(in the rows, 128 means zero)
The same turns and mirrors carry the whole set onto itself and the rows of a family onto each other. Which other rows belong to the same family as each row named below? List them in the order they appear above.
These 27 rows form 9 families of 3 rows each.
K_163: [169 148 119 138 143 121 150  96 122 151 104 165 132 133 131 139 134 118
 145]
K_874: [172 128 124 141 156 126 155 101 112 141 112 152 118 130 121 147 127 121
 137]
K_974: [152 128 121 100 122 135 119 104 134 119 137 116 124 125 140 115 104 182
 115]
K_772: [143 150 129 127 115 131 110 102 128 123 137 130 129 115 153 110 101 176
 123]
K_686: [169 146 128 135 131 134 146  98 114 145 113 161 133 134 131 151 123 111
 155]
K_989: [163 121 140 116 119 137 116 109 141 122 126 110 135 124 123 104  88 183
 111]
K_516: [147 141 141 119 144 163 108 113 157 144 133 115 144 154  86  88 145 129
 129]
K_265: [141 147 149 124 160 153 106 117 153 132 104 136 158 151  79  88 114 127
 127]
K_463: [136 137 157 129 141 165 103 105 160 144 123 129 158 152  98  84 127 120
 142]
K_384: [177 135 116 121 150 123 144  93 128 131 107 168 123 132 122 153 108 125
 146]
K_282: [166 142 153 129 146 158 104 105 155 152 117 124 150 157  91  92 131 107
 131]
K_651: [156 120 146 109 124 152 122 109 136 124 133 116 129 128 145 112  82 179
 131]
K_79: [153 150 150 120 154 154 107 110 160 145 106 141 148 142  78  92 135 118
 144]
K_607: [155 136 128 103 138 134 109 101 133 111 110 136 136 123 131 107  72 176
 116]
K_65: [144 146 162 119 149 159 100 103 144 155 112 125 146 139 103  86 142 117
 132]
K_52: [164 145 117 150 138 144 146  90 129 155 129 163 132 155 134 146 121 120
 148]
K_594: [147 131 144 114 107 134 121  99 122 115 133 129 130 109 134 108  93 180
 134]
K_253: [177 144 111 121 148 128 149  98 128 147 124 150 123 151 129 144 137 116
 140]
K_494: [135 141 149 151 141 156 110 100 146 140 140 132 143 145  84  81 135 135
 132]
K_44: [151 130 126 114 124 137 127 108 140 111 133 120 136 116 130 111  75 179
 126]
K_559: [145 130 139  99 123 141 107 111 152 113 119 124 139 120 127 112  85 181
 127]
K_670: [180 151 121 126 161 125 151 103 129 140  98 169 135 149 120 137 103 123
 142]
K_243: [139 136 157 132 132 172 107  99 144 146 124 132 153 142  82  90 131 124
 144]
K_707: [144 152 151 120 146 161 108  99 162 147 121 128 158 148  93  79 123 116
 136]
K_318: [166 149 108 132 152 120 152  91 124 143 107 159 133 130 123 144 122 111
 135]
K_565: [156 119 126 123 122 138 118 102 129 113 135 128 127 111 134 107  84 181
 129]
K_119: [180 136 124 129 141 111 147  95 122 141 107 150 126 140 135 150 120 120
 124]

The rest of the family of K_253: K_974, K_516
The rest of the family of K_607: K_265, K_670
The rest of the family of K_989: K_282, K_119
The rest of the family of K_79: K_384, K_559
The rest of the family of K_707: K_44, K_318
The rest of the family of K_874: K_651, K_65
The rest of the family of K_494: K_772, K_52

The same turns and mirrors carry the whole set onto itself and the rows of a family onto each other. Which other rows belong to the same family as each row named below? List them in the order they appear above.
These 16 rows form 4 families of 4 rows each.
K_706: [101 135 127 133 132 128 106 116]
K_966: [ 86 110 200 130 144 110 129 128]
K_885: [ 79 101 189 140 149 101 139 143]
K_952: [ 80 146 145 143 157  94 121 109]
K_627: [ 85 104 135 124 121 130 142 156]
K_717: [ 89 104 193 134 163 112 132 133]
K_795: [102 135 128 128 133 130 105 120]
K_546: [111 131 143 118 129 136 107 134]
K_433: [ 73 106 139 131 135 122 160 149]
K_284: [ 85 136 163 151 157  96 114 102]
K_899: [ 84 105 138 124 123 125 143 158]
K_909: [ 82 113 141 134 124 107 157 155]
K_898: [ 90 134 169 151 159  96 116 101]
K_551: [112 123 137 126 125 142 117 118]
K_775: [ 79 100 185 138 150 102 144 144]
K_71: [ 97 141 147 155 159  97 127 106]

The rest of the family of K_909: K_966, K_952, K_546
The rest of the family of K_71: K_717, K_433, K_551

